Rotation paths and how fast each direction turns (degrees a step)
Each turn is a multiple of 5 degrees from 10 to 175, or 0.
Each row of a path follows its step; steps can be skipped.
path 1
step 1: [-0.40  0.56  0.46  0.43  0.96 -1.56  1.68  0.83 -1.00  2.23 -0.73  0.23
 -1.30  0.24  1.33 -0.04 -1.54  1.55 -1.06 -1.09  1.10 -0.91  0.83 -0.07
  1.06 -1.66  1.84 -1.02 -0.31  0.23  1.02 -2.34 -0.32 -1.13 -1.51  0.78
 -0.10 -1.04  0.25 -0.20  0.11  2.06 -0.14  2.78  0.39 -1.39  0.00  0.64
  1.65  1.13 -0.65  0.29  1.78 -0.53  1.85]
step 2: [-0.28 -0.14  0.72 -0.69 -0.38 -0.38  0.92  0.77 -1.77  0.65 -2.23 -1.15
 -0.73 -0.41  1.98 -1.56  1.25  1.07 -0.55 -2.08 -2.01  0.79 -0.66 -0.26
  0.33 -0.38  2.61  0.84 -0.58  0.89 -0.96 -1.32  0.09 -1.29 -0.01 -1.80
 -0.27 -1.50  0.40 -0.09 -2.28  1.52  0.43  1.43  1.25 -1.77 -0.39  1.90
  0.11  2.33 -0.04 -0.02  0.34  0.79  0.77]
step 4: [ 2.31  2.33  0.07 -2.04  1.06 -0.10  1.16  0.95 -0.52  0.84 -1.82  0.09
 -1.94 -1.44 -0.68  0.54  1.03  1.84 -0.74  0.02 -0.43 -1.15 -0.02  1.03
 -0.27  1.43  1.76  0.23 -1.11  0.68  0.52 -1.84  2.73  0.20 -1.36  0.54
  1.29 -0.04 -1.38 -0.26 -0.38 -1.01  0.02  1.54 -0.33 -0.19 -0.29  0.18
  1.36  1.78 -0.11  1.39  0.29  0.86  0.65]
step 5: [ 0.27  0.70 -0.05 -1.84 -0.39 -1.81  2.50  0.69 -2.59  1.45 -0.28 -0.44
  0.31  0.11 -0.46 -0.68  0.20  2.08 -1.05 -0.28 -0.68 -1.21  0.42  0.48
  0.48  0.25  2.46 -2.14 -1.04  1.41  0.66 -0.50  1.54 -0.24 -0.62 -1.02
  1.84  0.68  0.92  2.10  0.53  1.60 -0.54  2.23 -1.41 -0.40 -0.82  0.67
  1.64 -0.21 -1.20  0.18  1.73 -0.53 -0.06]
step 6: [ 0.17  1.50  0.58 -0.87 -1.06  0.86  0.54  0.33 -2.03  0.99 -0.91 -1.75
 -1.09 -0.37  0.63  1.06 -1.22  1.32 -1.63 -2.03 -0.50 -0.50 -0.18 -2.25
  0.72  0.25  0.61 -1.69 -1.07  0.36 -0.06 -0.52 -0.52 -2.52 -0.10 -0.52
  1.61 -1.23 -1.76  1.05 -1.15  1.55 -0.82  2.18  1.27 -1.18  0.34  1.27
  1.17  1.51 -1.10  0.44  1.37 -0.79 -0.95]
step 7: [-0.21 -1.15  1.07  0.12  0.03  0.46  1.90  0.96 -2.09  2.61 -1.38 -0.18
  0.08 -1.13  0.34  1.41 -0.36  1.61 -2.25 -0.21 -1.25 -1.01  0.38  0.05
  2.19  0.05 -0.52  0.64 -0.74  1.53 -0.19 -0.75  1.12 -0.77 -0.26 -1.79
  0.25 -0.21 -1.46 -2.15  0.25  1.33  0.21  1.87  1.84 -1.31 -0.77  1.63
 -0.96  1.05 -0.21  1.19  0.70  1.03  1.01]
step 8: [ 2.64  0.58  0.41  1.21  0.86 -0.93  1.55  1.06 -0.27  3.04 -0.61 -0.16
 -2.56 -0.75  1.03 -0.42 -0.35  1.92 -1.39 -0.97 -1.03 -0.12 -0.17  0.90
 -0.56 -0.95  1.21  0.23 -0.77 -0.11  0.82 -0.67  1.18  0.61 -0.23 -0.73
 -0.68  0.15 -0.24 -2.09 -1.98  0.76 -0.57  3.69 -0.04  0.09  0.16  1.21
  1.61  0.69 -0.40 -0.12 -0.54  0.33  0.55]
step 9: [ 1.61  0.75  0.64 -1.76 -0.86 -2.08  1.71 -0.37 -2.80 -0.49 -2.45  0.09
 -0.80 -1.83  2.30  0.04  0.63  0.81  0.16 -0.61 -2.28 -0.31 -0.49  0.94
 -1.53  1.06  2.66 -0.59 -1.63 -0.05  0.15  0.49  0.46  0.21  0.48 -2.01
  0.47  0.58 -0.25 -0.29 -0.40  0.53 -0.88  2.34  0.17 -1.13 -0.58 -0.46
  0.56  0.84  0.31  0.60  0.51  0.57  0.51]
step 11: [ 0.98  0.89  0.75 -2.25 -0.22  1.86  1.62 -0.61 -0.43  2.53 -1.26 -0.24
 -0.93 -1.96 -1.33  2.02 -1.12  0.64 -1.54  0.41 -1.08 -1.40  0.74  0.06
  1.92  1.84  0.86 -0.34 -2.20  1.85  0.09  0.13  1.57 -0.48  0.35 -1.21
  1.08 -0.49 -1.64 -0.06 -0.22  0.31  0.08  1.84 -0.50  0.47  1.44  0.38
  1.12  0.22 -1.22  0.19  0.90 -0.10 -0.23]
step 12: [ 1.54 -0.11  0.01  1.24 -0.87  0.37  2.20  0.23 -2.23  1.86 -0.59 -0.79
  0.32  0.31 -0.35  0.46 -1.71  1.93 -2.63  0.03 -1.43 -0.67  0.11  0.01
  0.38 -0.75  0.00 -2.90 -0.97 -0.29  0.48 -0.96  1.12 -0.29  0.36 -1.41
  0.68  1.33 -0.57 -0.32  0.84  2.25  0.83  3.18  0.17 -0.36  1.19 -0.43
  1.33  0.01 -0.94 -0.93 -0.40  0.87  0.71]
[ 0.39  0.40 -0.39  0.50  0.32 -0.01  0.09  0.70  0.00 -0.02  0.03  0.03
  0.18 -0.67  0.00 -0.36 -0.13 -0.16 -0.50  0.15 -0.43 -0.35  0.35  0.59
 -0.67 -0.43  0.33 -0.49  0.39 -0.30  0.31 -0.19  0.08  0.14 -0.39 -0.07
  0.03  0.42 -0.47 -0.10  0.16 -0.31 -0.04 -0.34 -0.36  0.24  0.40 -0.02
 -0.37 -0.29 -0.18  0.02  0.25 -0.22  0.64]	90
[ 0.28  0.40 -0.44 -0.01 -0.42 -0.45  0.29 -0.40  0.30  0.21  0.08 -0.54
  0.41  0.15  0.33 -0.61 -0.24 -0.20  0.27 -0.56 -0.63  0.28  0.08 -0.03
  0.03 -0.07  0.04  0.21  0.02 -0.48 -0.66 -0.46 -0.35  0.00 -0.04  0.02
  0.49 -0.05  0.47  0.18  0.17  0.15 -0.19  0.16  0.03 -0.38 -0.16 -0.67
  0.05 -0.42  0.22  0.34  0.68 -0.31 -0.07]	95
[-0.74 -0.20  0.49  0.45  0.08 -0.59 -0.13 -0.38  0.23  0.36 -0.43  0.08
  0.68 -0.32  0.12  0.87  0.26 -0.27  0.32  0.18 -0.23 -0.28  0.08  0.57
 -0.34  0.14  0.30  0.25 -0.07  0.31 -0.10  0.46  0.12 -0.02 -0.08  0.21
  0.46 -0.45  0.21  0.27  0.25  0.15 -0.11  0.43  0.09  0.23  0.28  0.13
 -0.23 -0.24 -0.26  0.34 -0.01 -0.51  0.32]	175
path 2
step 0: [-1.33 -0.67 -0.06  0.96  2.70 -0.70  1.59  0.89 -0.61  1.34 -2.21 -1.16
  0.15  1.12 -0.10 -0.64  1.36 -1.38 -1.79 -1.14  1.43  1.58  1.04  1.67
 -0.11 -0.52  0.63 -0.85  0.71 -0.23 -1.89  1.16 -0.51  1.64 -2.02  0.40
 -1.09 -0.48 -0.63  0.08  0.50  0.42 -1.20  0.62 -0.06 -0.10  0.93 -0.33
 -1.28  1.04  0.80 -0.05 -2.17 -0.52 -0.72]
step 2: [-2.52 -0.02 -0.83 -0.88  0.50 -0.22 -0.31 -1.32 -0.89 -0.35  1.31  0.96
  1.56  0.04  0.74  0.82 -0.04  0.25  1.07  1.34 -0.51 -1.38  0.29 -0.81
  0.16 -2.10  1.23  0.53 -0.49 -1.93 -1.13  0.56  0.11  0.19  2.02  1.47
  1.24 -1.79  3.00  1.38 -1.37  0.91  0.82  0.36  0.76  0.95 -0.45 -0.38
  0.23  0.58 -0.56  1.73  1.87 -0.81  0.42]
step 3: [-0.29  0.65  0.38  0.76 -0.31  0.45  0.36  2.05  0.13 -0.57  1.20 -1.98
 -0.95  0.88  0.33  0.84 -0.06 -2.02 -0.13  1.54 -1.51  1.05 -1.44 -1.41
 -0.41 -0.24  1.01  0.03  2.33  1.41 -0.03  1.64  1.20  0.72 -0.89  1.22
  1.42 -0.69  0.42 -0.39 -0.38 -1.41 -1.54  2.65 -0.13 -0.77  0.98  0.89
  0.23  1.05  1.27  0.56 -0.67  2.71 -0.05]
step 4: [ 2.46  0.13 -1.00  2.00  1.25  0.30  0.71  0.05  1.39  1.33  3.09  0.86
 -1.14 -0.89 -1.96  0.64 -0.81 -0.33  0.41 -0.80  0.27  0.81  2.05  2.53
 -0.57 -0.23 -0.91 -0.11  0.37  1.22 -0.37 -0.55 -0.10  1.06  0.71 -1.54
  0.06 -0.19  0.31 -0.99 -0.86 -0.46 -0.08 -1.48  0.89 -0.02  0.15  1.12
 -2.14 -0.32  0.52 -0.73 -0.68  1.58 -0.76]
step 5: [ 1.33 -1.58  0.36 -0.70 -0.64  0.80  0.34  0.41 -1.21 -0.15 -0.38  1.40
  0.87 -0.35  0.15  0.91 -0.92 -0.04  0.80 -1.06  1.96  0.22  0.04  1.00
 -0.49 -1.82  1.08 -1.04 -2.55  0.71  0.60 -0.56  1.03 -0.18  0.53  0.38
 -1.15 -0.27  0.55  2.25  1.36 -0.12 -0.07 -0.02  0.68  0.40  2.25  1.05
  0.47 -2.61  0.52  2.73 -0.53 -2.30  0.51]
step 6: [ 0.49 -0.28  0.48  1.79 -0.51 -0.63  0.32  0.46 -1.76 -0.62 -1.49 -1.09
  0.13 -0.44 -0.39 -1.10 -0.45 -0.45 -0.04 -0.34  1.40  0.10 -1.16 -3.85
  1.26 -0.31  0.16  0.55  1.60  0.31  2.14  0.02  0.57  2.85  0.13 -0.59
  0.19 -1.42  0.51  0.04 -0.44  0.13 -0.29 -1.29  1.72 -0.30 -0.26 -1.43
  1.72  0.92  0.03  0.53  2.05 -0.75  0.80]
step 7: [ 1.67  2.09 -1.68  0.11 -0.27 -1.72  0.13 -0.15 -0.08  1.07  1.28 -0.55
 -0.89  2.87  0.48 -0.20  0.05  0.90  0.57 -0.05 -1.61  0.15  0.17  0.49
  2.01 -0.26 -2.39  0.18  0.64  0.29  0.48  2.33 -2.30 -1.29 -1.00 -1.40
  0.51  0.79  0.54  0.11 -1.45 -0.31 -0.44  0.71  0.88  2.27 -0.34  1.17
  1.15  0.86  0.32 -0.10  0.89 -0.23 -0.02]
step 9: [-1.20 -1.45  1.26  1.60  0.28  0.31  0.57  0.08  0.52  1.54 -1.86  1.00
  0.22 -2.84  1.64 -1.66 -0.88  0.72 -0.19 -1.26  0.54  0.65  1.55 -0.04
  1.29  0.62  0.22 -1.18  0.97 -0.12 -0.74  2.25  2.04  1.01 -1.23 -0.05
 -1.01 -2.60 -0.82  0.23  0.36  0.33  0.53  0.88 -1.00  1.26  0.37 -0.61
 -0.95 -1.70 -0.45 -0.55  0.07  0.68  1.21]
step 11: [-0.42 -0.31 -0.33 -0.49 -1.23 -0.95 -0.95  0.77  0.38 -1.17  1.67  0.82
 -0.41  0.83 -0.67  0.86  2.08 -0.74  0.18 -0.45 -0.83  0.47 -2.41 -1.39
  0.42 -0.96  0.11 -1.52 -0.90 -1.68  0.02  1.44 -1.23 -2.05  2.51  0.30
  0.89 -1.63  1.92 -1.00 -1.84  0.17 -0.81 -1.23  0.05 -1.87  0.92 -0.48
  0.00  0.06 -1.52  0.25 -0.96  0.74  0.98]
step 12: [-0.53 -0.09  0.21  0.89  1.85 -0.88  0.62 -0.74  0.28  0.31 -0.89  0.27
 -2.79 -0.13  0.02  0.84  0.70  0.29  0.01 -1.97 -1.99  2.05 -0.27  2.03
 -0.75  0.79  0.49  0.13 -0.45  2.03  1.04  0.44  2.02  0.06 -1.24  0.73
  1.47 -0.57  0.11  1.12 -0.50 -1.18 -0.94  0.46  0.14 -1.12  0.42 -0.62
 -0.67  2.77  1.69  0.07 -0.40  0.74  2.03]
[-0.23 -0.16 -0.32  0.30  0.33 -0.19 -0.27 -0.01  0.61  0.24 -0.77  0.43
  0.05 -0.53  0.07  0.38 -0.39  0.37  0.26  0.04  0.05 -0.02  0.10  0.31
 -0.06 -0.14 -0.46 -0.64 -0.10  0.35 -0.26  0.01  0.09  0.56  0.45 -0.10
 -0.24  0.71 -0.09 -0.18  0.20 -0.42 -0.33 -0.11 -0.48 -0.13 -0.14 -0.13
 -0.38 -0.08  0.58  0.46 -0.48 -0.33  0.28]	90
[ 0.33  0.62  0.06 -0.24 -0.18 -0.33  0.16 -0.22  0.04  0.45 -0.22  0.71
  0.06  0.07  0.25 -0.40 -0.14 -0.16 -0.09  0.23 -0.13  0.35  0.20  0.12
 -0.27  0.51  0.61  0.62 -0.03  0.05 -0.43  0.09  0.05  0.16 -0.13 -0.19
 -0.50 -0.55 -0.07  0.10  0.59  0.02 -0.65 -0.37  0.28 -0.69 -0.38  0.16
 -0.21 -0.71 -0.04  0.30  0.01 -0.20 -0.02]	85
[ 0.25 -0.51  0.46 -0.23  0.10 -0.34  0.57 -0.07 -0.15  0.12  0.38  0.01
 -0.15 -0.09  0.12 -0.75  0.17 -0.20 -0.43  0.31  0.42 -0.08  0.30  0.80
 -0.26  0.23 -0.32 -0.65  0.00  0.56 -0.04 -0.22  0.26  0.21  0.06  0.33
  0.08 -0.09  0.06  0.06  0.19 -0.38  0.16  0.06 -0.42  0.00  0.59 -0.54
 -0.22 -0.41 -0.14 -0.40  0.45 -0.43 -0.44]	85
[ 0.50 -0.43  0.63  0.51  0.16  0.52 -0.43 -0.12  0.14 -0.02  0.16 -0.21
 -0.09  0.39 -0.21  0.07  0.72 -0.01  0.54 -0.18 -0.63 -0.17 -0.58  0.38
 -0.19 -0.21 -0.16 -0.49  0.12  0.22 -0.40 -0.22  0.59  0.13  0.05 -0.34
 -0.32 -0.04  0.24 -0.15  0.52  0.28  0.11 -0.41  0.58 -0.48  0.14  0.08
  0.29 -0.20 -0.20  0.11  0.03  0.07  0.31]	55
[-0.36  0.44 -0.03  0.40  0.68 -0.15 -0.33  0.34  0.35 -0.01  0.14 -0.22
 -0.10 -0.77 -0.08 -0.62  0.49  0.04  0.03 -0.04 -0.36  0.47 -0.26 -0.05
 -0.35 -0.10 -0.13  0.03 -0.08 -0.38 -0.19  0.28 -0.32 -0.03  0.44  0.46
 -0.15 -0.27 -0.05  0.20  0.63  0.08 -0.13  0.41 -0.32  0.34 -0.08  0.47
  0.21  0.25 -0.76 -0.32 -0.08 -0.61 -0.10]	40
[-0.40  0.40 -0.09 -0.19 -0.63  0.05 -0.15  0.31  0.47 -0.31  0.11  0.74
  0.44  0.44 -0.40 -0.41  0.03  0.29 -0.01 -0.61  0.02  0.06  0.20  0.56
 -0.34 -0.34  0.31 -0.30 -0.39  0.18  0.79 -0.03  0.63 -0.23  0.33 -0.26
 -0.27 -0.17  0.29  0.00  0.04 -0.12  0.31  0.17 -0.09  0.10 -0.42 -0.28
  0.06  0.40 -0.41  0.33 -0.09  0.10 -0.33]	110
